Where one turn sends some rows of the set: a few examples, then the rows asked:
Fas: [ 34  -4  14   1   7  30 -36  13   8  -3 -28  27 -13  -3  35  18   2 -24
  46  -5  24  -4 -16 -33]
tipo: [ 33  53 -68   2   0  19 -12   1  -1 -14  -4  -1 -19  -4 -25  -7 -23  -8
 -12   7 -29  13  -8 -17]
bifis: [ 41 -15   3  17  52   2 -11  -5   2   6 -40  17  -8  22 -16 -15 -41  24
  18 -11  10 -23  23   3]
Ner: [  5  26 -21  11   0 -60 -33  42   3  -3   2   3  -5 -27 -14  20  47   1
  -6  -9  16 -48  15  -7]
gel: [ 20  37 -67  17 -30 -20 -33  14 -23 -29   4  -3   7  17 -25  -2 -13 -14
  11  24   4 -15 -10  16]
koz: [ 34 -27  -5   9  30   9   4   5  -2 -11 -56  -4  -8  21 -22 -21 -44  21
   3 -24   7  -7   7  -5]
maz: [ 27  37 -66  11  -5  -3 -40  19 -28 -33  16  18  -6  -5 -33  -3  -4 -15
   7  21   7 -28 -14  15]
Vug: [  9  -1   4 -10  -8 -28 -12  -7  44 -10 -38 -11   8 -36  18   7 -26 -24
  12  -9  39  12 -21 -29]
vemin: [ 45  33 -48   2  11 -33  12  15 -10  -7  15  -6 -11   7 -23 -18  21   7
 -15  28   0  -1 -12 -40]
puvup: [ 16  -1   2  21 -21  13  -7  19  37  -2 -47   9 -24  -3  28   5   2 -27
  48 -12  22  10  -5  -8]
ret: [ 57  53 -62  14  -9 -48 -25  28   9  -6 -17   8 -12   0 -37  14  17   4
  -9  -6  -3 -32  -6   0]
libov: [  5  17  31  -3  -7  22 -58  19   5  -4 -23  -7 -18   2  37  21  30 -31
  -7   0   8 -29 -11   3]
zut: [ 36  53 -53   4  14 -29  -8   6   3  -2   9  -4 -12  10 -14 -33  19   4
 -27  14  21  -2   4 -32]
sipel: [ 38  39  -5  -5  17 -27  20   5  -7  -1 -11  -9  -4 -29   5  -9   6  12
  -5 -16 -23 -12 -14 -72]
Ruri: [ 29  -6  39  12  -1 -33  20  20  -6   4  13   3 -19  -9  -4  29  47   9
 -20   2  -5 -15  -6   3]
lal: [ 11 -17  11  -2  28 -34 -24  -1  12  -1 -25   5 -22  -4 -42 -15 -47  18
 -34 -15  28 -29  17  -8]
rik: [ 36   3  -6  35 -23 -18 -12  18   3  19 -43  12 -16   1  -5  39  22  -6
  33 -33  13 -17   6  45]
nogi: [ 14 -10  -8   7  18  20 -34 -25 -23   2  -8  47   8 -42  -1  -1 -27 -11
  32  -2  31 -15  -2   8]
daf: [  6  12 -18  -3 -22 -58 -37  41 -22 -14  -9 -20  15  -6  -6  27  35   4
 -16 -11   9 -33  -6 -30]
nir: [ 47  -3   3  -1 -10  14 -50  16 -37   2 -37  13   2   6   6  42  17  -2
   8 -46  24 -16 -21   7]
mifa: [ 25  18  31   3  13 -21  -6 -41   8  22   6  23   8 -26   9  20 -27  10
 -13  14 -27  -4  10 -26]
Vul: [ 21  25  48   3  -1 -45 -10  -4  29  -9  -6  -7   1 -34  21  30  -3 -20
   5  20 -11 -40 -22   2]
Dipu: [  9   5  29   6  10 -24  -2  13  11 -14  -4   8 -35  23 -45  18 -26  19
 -22 -27  -8 -46  -5  29]
gan: [ 62  47 -56  -3 -12 -41 -41  24 -15 -12 -16  -2   5  15 -27  18  12   6
 -17  -6  -2 -27 -21 -22]
podub: [ 40  63 -59  11   8   6 -23 -12  -1   3   6   8 -10  12 -14  -1 -24  -4
   3  25 -28   4   5 -16]
bura: [ 18  42 -32  19 -14  13 -44  35 -23 -39  -4  16 -18 -25  -4  27 -11 -19
  29 -39  -8 -30  -2  19]
perid: [ 11  10  33  -6   9 -21 -31   2  -4 -14  -5   3 -16  45 -27  19 -35  21
 -31 -30   3 -43  -7  12]
Vabu: [  3  16  11  -5  -7  -1   5 -25  26  -6 -23   3 -11 -49  -5  -7 -27  -2
 -49 -26 -10  16   2 -13]
vori: [ -2 -11   0  11  22  11  -8  10   5   2 -24 -11  -9  58 -20   8 -15  16
   5 -18   7 -19   9  43]
loze: [-12  35 -38   7  20  15 -23 -19 -14  15  12 -15   3  -9  15  -3 -23 -16
  35  15   6  15  18 -21]
subis: [ 20 -32  18   1  23 -47  -9  -2   0   4 -18   1 -12   9 -43   3 -47  24
 -16   5   6 -29   6 -18]
bot: [ 14  21  33   2  -6 -25 -26   4  -3   2  -4  -9  -9  10  19   3  39   3
 -54 -27  34  -6  10   1]
norom: [ 27  -1  14  -8  27 -24 -18  -9  35   3 -12  19   6 -48  13  25 -18 -18
  33  13  30  -9 -19 -31]
dazop: [ 11  30  37 -13  -6 -23 -28   0  28 -28 -23 -19  -1 -40  22  11  -5 -28
 -32 -12  13 -30 -28  -2]
pas: [  4   1  29  16 -24   4 -14  29  20  -2 -23 -12 -27  -3  20  30  32 -30
  15  17 -16 -25 -13  16]
dis: [ 19  40 -26  26 -36 -11 -39  24 -27 -27  -6  -3   4  12   9  38 -22 -15
  45 -21 -16 -20   2  14]
basa: [ 10 -18   4  -3  44  30 -16  16 -11  -7 -12   3 -13  40 -26  14  -7  18
   1 -19   4 -29  -6  30]
Nafo: [ -2 -21 -17  17 -37  -3  -1 -22  -9  -5 -35   3  16 -19  -4  -5 -39 -15
  30  -4  20  14  -8  14]
tol: [-14  14 -47   3  15  26   5   2 -13  -2   5 -18 -15 -35  -7  -2 -15 -21
  28   5  -8  20  -2 -19]
molun: [ 25  66 -12  11  14 -39   7  -7  18  12 -18  -9  -8 -23  14 -25   6   8
  -6 -23  -1 -12  18 -49]

Vul goes to Vug
perid goes to subis
Ruri goes to Vabu
Now these:
loze goes to dis
gel goes to gan

Where one turn sends some rows of the set: a few examples, then the rows asked:
nog: [-39   1 -34   5 -33  37 -14  14  -5  53 -58 -32  48 -32 -22  26]
pilob: [ -3  62  13   4  12  33 -22 -52  28  49 -34 -32  49 -49 -26  18]
lanob: [-12  32  -1   0  64   9  -8  -2  27  17  -3 -29  28  -5  -6  15]
tisem: [  5  26 -13 -30  17  23 -10  24 -10  21  -4 -66  15 -41 -56  29]
Voler: [ 30  43  -9 -22  10  57  25 -31   1  45 -26  -9  60   9 -55  16]
magom: [  5  59  15   1  14  21 -26 -45  39  37 -34 -33  61 -51 -23  17]
Faz: [-47  32 -16 -20  18  23  27 -14 -14  21 -54 -22  84 -32 -78  16]
besuv: [-47  28 -12 -13  26  23  30 -10  -1   1 -50 -23  92 -13 -65   9]
Pagon: [-57  23 -18  -6  12  21  23 -19 -14  30 -56 -37  92  -9 -64  29]
musin: [-46  27 -21 -16  12   7  21 -15 -14  19 -56 -33  93 -32 -68  13]
Nik: [-34  20  -5  -2  51  46 -15 -21  -7  60 -22 -41  28   4 -23  52]
dusa: [  6  17 -22 -23   6  30   4  20 -13  49  -3 -64   9 -21 -55  28]
topuz: [-38  15 -24   7 -37  33 -14  37  -8  12 -52 -36  53 -25 -26  21]
sopa: [-12  22  -1  -5  63   8 -24   5  17  -3 -28 -48  53  -2  -4  20]
siz: [ -2  46  15  -4  12  44 -23 -46  47  43 -25 -15  44 -40 -23   8]
mar: [ 10  44 -12 -25  -6  38   2 -43  -3  61 -41 -10  68  22 -58  19]
mobu: [ -4  48  13   6  -3  24 -41 -40  41  44 -49 -40  53 -37 -10  15]
bet: [ 16  47 -23 -27  -2   0  12  -6  13  14 -46 -52  68  11 -18 -24]
Bis: [ 28  46 -19  -1 -12  10  -1 -18  -8  28 -63 -54  83   8 -20   6]
vikud: [-31  -1 -23 -15 -17  53   7  25   9  19  -2   1  50 -27 -47  20]
banof: [-44  24 -26  -3 -35  37 -28  16  10  26 -57 -56  54 -22  -7   0]
Dapi: [  6  49 -11 -40  -4  46  20 -19   5  75 -41 -26  45  20 -56  28]
vod: [-52  45   3   9  29  37  -5  -5  -2  62 -43 -63  43  10 -14  47]
gem: [ 18  56 -14 -14  -1  13  -4 -27   0  10 -59 -27  77  16 -33 -20]
gilu: [-29  37  -1  11  40  15 -24  -5   6  60 -33 -49  24   5 -11  55]
basur: [-23  29   6 -15  56  18   8   4  35   7   3 -35  64   0 -12  13]
kesas: [-15   1 -21 -20   1  46   3  29  28   6 -28   6  51 -39 -36   3]
keb: [ 15  25 -18 -22   8  12  -4  37  -5  19 -18 -74  17 -22 -44  15]
peke: [ -3  24 -20 -21   8  21 -13  16 -19  33  -7 -77  14 -41 -48  27]
mut: [-26  10 -12 -37  -8  65  -7  13  39  31  -6  -2  52 -21 -47  18]

mobu goes to keb
vod goes to banof
nog goes to Bis
Now these:
musin goes to magom
vikud goes to mar

Where one turn sends some rows of the set: a few examples, then the rows asked:
kozi: [ 38 -46  28  -9  51  49 -24   6  -6  33  11 -45]
dukof: [  6 -38  38  -7  32 -26  41   2  -3   3  42 -51]
gef: [ -8 -56 -19  13  30  10  -9 -15 -30  29  38   1]
sabi: [ 23 -60 -18  25  40  32  10  38 -26  11  30  -1]
zal: [ 36 -28  25  20  44  36   5 -13  27 -22  11 -46]
pemu: [  8 -50  65  21  12  23  58   3  18  15  30 -16]
Dibug: [ 10 -71  14  -2  46  82 -11 -10  -1  23  29 -41]
Kiro: [ 36 -32  39 -21   9  10   8   1 -19 -17  35   1]
Lesem: [-26 -74   0 -10   3  51  16 -11  21  27  33 -24]
logag: [ 12 -37  22  35 -11  22  55   9   7  -5  24 -13]
tato: [ 26 -19  18  56  40  24  21  23 -30   4  37 -36]
biti: [  1 -86  42  -6   2  51  15   0  26  38  33 -18]
tid: [-38 -64  -1  -7   9  17   7 -15 -14  34  53 -17]
ragub: [ 25 -29  28  30  31  38  29  34 -45   4  48 -43]
sim: [ 10 -62 -33  33  42  39   0  -2 -12  27  18 -17]
Sosis: [-49 -67  23  11  18  15  32   8  -4  14  57 -31]
gal: [ 43 -28  19 -17  -1  42   5  -3 -21 -11  39  -4]
kuv: [ 14 -30  41  27  31  35   7 -49   5 -16  24 -32]
lasip: [ 31 -32  48  19  52  42   0 -27   0 -18  21 -45]
Ref: [ 20 -66  14   4  33 -20 -15 -13 -19  28  35   1]
Vun: [-10 -35  36  -1  25   0  36   3  -2 -16  43 -71]
naf: [-29 -75  35   3  16  -3  15  -2 -11  41  58 -41]
Fad: [ 26 -79  12   3  50  50  -6  -5  22  24  17 -62]
vizin: [ 19 -45  52  29   1  44  50  15  15  -5  19 -13]
Pesa: [ 38 -71  -9  32  41  23   7  32 -18  38  22 -27]
Petez: [ -6 -56   4  -6  39 -15 -10 -15 -17  -3  40   2]
fupo: [ 27 -43   4   1  34   2   5  44 -28  39  20 -41]
kemud: [-14 -23  43 -15  13  14  18   0  -7  -5  64 -60]
sose: [ 45 -35  31  15  49  50  26  28 -30  20  43 -48]
ges: [  8 -49  31  -7  13 -27   6   7   1  30  12  -5]
Doba: [  8 -26   4  -7  18   2  25  -5  -6 -20  41 -71]
rize: [  6 -58  57  19  20  64  13  12  10  50  14 -28]
nera: [-28 -53  55  13  26   3  17  -8  13  39  23 -50]
vubom: [ 15 -38  38   3  -8  50  43  25  28  -4  31 -28]
Zubu: [  7 -65  -2  11  66  62  -5   2   6   0  26 -56]
Temi: [ 29 -65 -26  -3  39  40   0  31 -25  21  26 -33]
pip: [ 23 -18  43   4  14  13  -2  -6 -29  -2  50   8]
gumu: [ -9 -77  33   0  17  69  14  -6  29   6  29  -2]
pevun: [-38 -69  19  19  22 -11  23 -16   0  21  35 -24]
Fip: [  0 -72 -20  10  34  61   6 -10  23  21  13 -37]
kef: [-27 -78  42  21  15  60  19 -18  11  32  33 -15]
Pil: [ 55 -34  28 -21  31   2  16  13 -22   4  34  -8]
Fal: [ 29 -41  64  11  53  51  16 -25  10   7  27 -43]
lonef: [ 11 -26  23  36  22  59  28   8 -39   8  56 -53]
dobap: [  9 -64 -16  -5  26 -20   4   6 -13  10  21  -3]

Fal goes to sose
Zubu goes to sabi
Now these:
nera goes to rize
kef goes to Dibug
tato goes to pip
Kiro goes to Vun
lonef goes to gal
Lesem goes to Fip
Pesa goes to Ref

Where one turn sends some rows of the set: a few examples, then the rows asked:
Fesuk: [  4   3  13  26 -21  -8 -15  22   9  70  27 -14  -9  -7 -27  24 -25 -17
  18 -28  -3   6 -13   1  -4   9 -26  -9  18   8  24]
poka: [  7  21  37 -25 -22  -2  -9 -55 -52 -10  25   8 -42 -27 -12   0  24  30
 -19  19   4  37  33  17   5 -39  20 -25 -28   7  43]
demal: [ 19  -9  56 -23 -38 -26  21 -38 -20  10  20 -15  -7 -46   2  11  55  26
  33 -34 -36 -19  29  17   7  16  -8 -31  -2 -48  11]
Des: [  4  12  17  36 -10   6  -2  25  15  52  29  -7  -4 -16 -21  25 -20  -3
  23 -18 -12  -9 -13  17  -6  26 -34 -11   8  17  19]
rizam: [ 13 -19  56 -21 -34 -27  13 -34 -26   0  17 -22 -13 -44   5  16  52  32
  26 -33 -44 -16  33  16   5  -1 -14 -37   0 -49  12]
lumo: [  5   0  49 -29 -55 -14  -1 -48 -60  19  12  15 -32   9 -11   2  -6  10
 -16  15  16  30  31  17  10 -48  25 -24 -28  -2  34]
ros: [  0  22  10  30 -22   5   5  37 -14  37  32   3  18  -4 -23  39 -18   5
  37 -29  -6  -3  -9   5 -24  20 -28  -5   0  -5  22]
Sike: [  7  10  17  31 -16  12  -8  35   1  59  19  -9   0 -12 -34  43 -14   5
  17 -25 -11   6 -27  13  -2  15 -22  -8  11   7  25]
Podos: [  4 -15  65 -15 -54 -22  25 -38 -12  -1  19  -8 -10 -34 -10  10  53  18
  22 -36 -40 -17  33  15  -1  14  -1 -30  -2 -48  13]
Fazol: [ 27  21  -3 -21 -17 -44  33  36   5  21  -1  -3  -4  10  20   1  -8  45
  -1  23 -38  14  33  24 -19   3  30 -29 -13 -12  -2]
veduz: [ -5   9  48 -13 -50 -24 -16 -50 -56  -1  10  19 -42  -7 -18   5   8  22
 -22  19   7  28  26  25   5 -44  15 -35 -38   6  29]
Vopar: [ 51 -10  -6 -40  16 -28   4  20  10  -5 -17  -7 -20 -17 -23  -2   2  10
  13 -11 -27 -14  22   6 -41 -18  14  -9 -28  12  -3]
vumi: [ 12   7  50 -23 -43 -11 -21 -50 -50  -7  19  23 -45 -24 -19   6  10  16
 -15  25   8  34  30  27  -1 -40  13 -34 -32  12  37]
mef: [  5   8  55 -19 -56 -12 -12 -30 -41  22   1  12 -40   0 -24  -9   4  21
 -20  31   4  26  34  21  18 -45  28 -47 -19  13  34]
Molid: [ 15  21  14  32 -27  11 -24  16  21  45  26 -10  -7 -18 -28  39 -24 -12
  14 -31  -6  16  -7   9   6  30 -17  -6  11   4  26]
tisof: [  3   0  22  33 -12   8  -4  31   8  47  22   5  -5 -27 -30  35 -19   1
  20 -32  -5   7 -24  -2 -10  27 -25 -21   2  10  32]
noseg: [  0 -10  60 -27 -31 -23  25 -37 -21   6  17 -16 -10 -46   2  15  57  26
   8 -37 -37 -19  32  20   1   4  -9 -46   0 -43   8]
tigor: [ -5  22  17  27 -15   8  -8  35  -7  56  23  -6   9 -21 -33  49 -22   4
  26 -28 -12   7 -13   9 -15  15 -17  -7   9 -12  30]
Dovot: [ -1  20  34 -37 -38  -3 -36 -39 -50  -8   3  10 -37 -16 -30   5  19  25
 -15   5  14  30  40   9 -14 -43  18 -32 -26   9  42]
golu: [  3   4  51 -16 -26 -10 -18 -43 -54   0   4  21 -29  -5 -20   1  13  13
 -28  20  21  25  21  16  20 -47  19 -40 -38   6  29]
bod: [ 35   4  41 -24 -37  -9  20 -10 -23 -23  38  -2 -18   4   1  21  51 -25
 -17 -36 -37   5  15   7  40 -14  -2 -36   8 -26 -14]
petov: [  3   4  51 -11 -35 -16   8 -49 -61   5  10   9 -38  -7 -25  -9  10  18
 -14  22   2  19  25  13  19 -57  28 -30 -37   2  29]
poko: [  6   6  23  34 -49   0  -3  21 -11  54  10  -5  18 -11 -37  41 -20  17
  37 -39   1   4 -12   4 -13  23 -15  -8  -2 -11  31]
Muk: [  5   2  37 -40 -32  -4 -24 -65 -42  11  15   5 -45 -18  -7   2  10  20
 -22   7  20  33  32  22  -3 -34  12 -19 -23  13  43]
Nadis: [ 28  18  -4  -7  -9 -39  23  25  18  26 -16  -5   8  12   7   1  -4  46
  -1  28 -37  21  31  23 -15  -3  29 -28  -2 -11  -6]
nesar: [  2  10   8  15 -32  -2  -8  30 -15  60  33  -6  13 -10 -20  37 -13  12
  34 -32   3  19  -8  -2 -28  16 -25  -6  17  -6  38]
Fam: [ 38  12  30 -13 -38 -22   9 -18 -17 -17  35 -10 -22   9   5  16  47 -25
  -4 -38 -37   1  13   3  49  -2  -4 -20   3 -32 -15]
soke: [ 28   5  38 -12 -51 -11  10 -22  -4 -29  38  -3 -26   9  -3  15  53 -22
 -13 -39 -39   8  18   7  36   6  -1 -20   6 -26  -6]
sogin: [  1  10  54 -24 -23  -5 -19 -47 -52   0  12  23 -26 -25 -12   5  16  25
 -20  26  20  33  33  22   7 -34  19 -42 -32  -1  42]
tidez: [ 51  -6  -9 -29  18 -21  -2  16  14  -5 -25  -2   0 -13 -33   3   3  14
  19  -4 -26   0  27   5 -43 -23  19  -8 -15   3  -4]
gogi: [ 56 -13  -3 -19  27 -36   5  16  18  -4 -14   0 -16 -19 -25   4 -10   3
  20 -15 -22  -4  18  15 -44 -17  15 -14 -27  -5  -4]
feg: [ 50  -7  -4 -38  21 -34   3  15  16  -6 -10 -10  -9 -13 -26   9  -6   1
  17 -18 -32  -9  15  20 -42 -13  19 -12 -31  11   0]
zaku: [ 30  16   0 -20 -14 -48  33  30   9  22   2  -7   8  14  16  11  -8  43
   4  15 -41  17  18  38 -20   9  31 -32 -18  -6   2]
roko: [-10  16  17  36 -21   1   1  38  -4  43  26  10   6 -12 -22  42 -26   4
  19 -33  -6  15 -19  -5 -11  25 -19 -21   1  -7  30]
nurub: [ 37  13  -6  -1  -6 -48  31  31  12  18  -1   1   1  12  19   7  -4  51
   1  13 -29  27  17  33 -22   7  22 -31 -14 -16  -1]
mido: [ 39   1  36 -14 -37 -18   5 -10 -21 -24  37 -13 -27   7   9  21  43 -18
  -6 -31 -46   8  19   7  48 -16  -7 -29  10 -32 -10]

poka goes to Des
noseg goes to gogi
Vopar goes to Fam
Now these:
roko goes to sogin
Molid goes to mef
Fesuk goes to lumo
tidez goes to soke
Sike goes to veduz
zaku goes to rizam

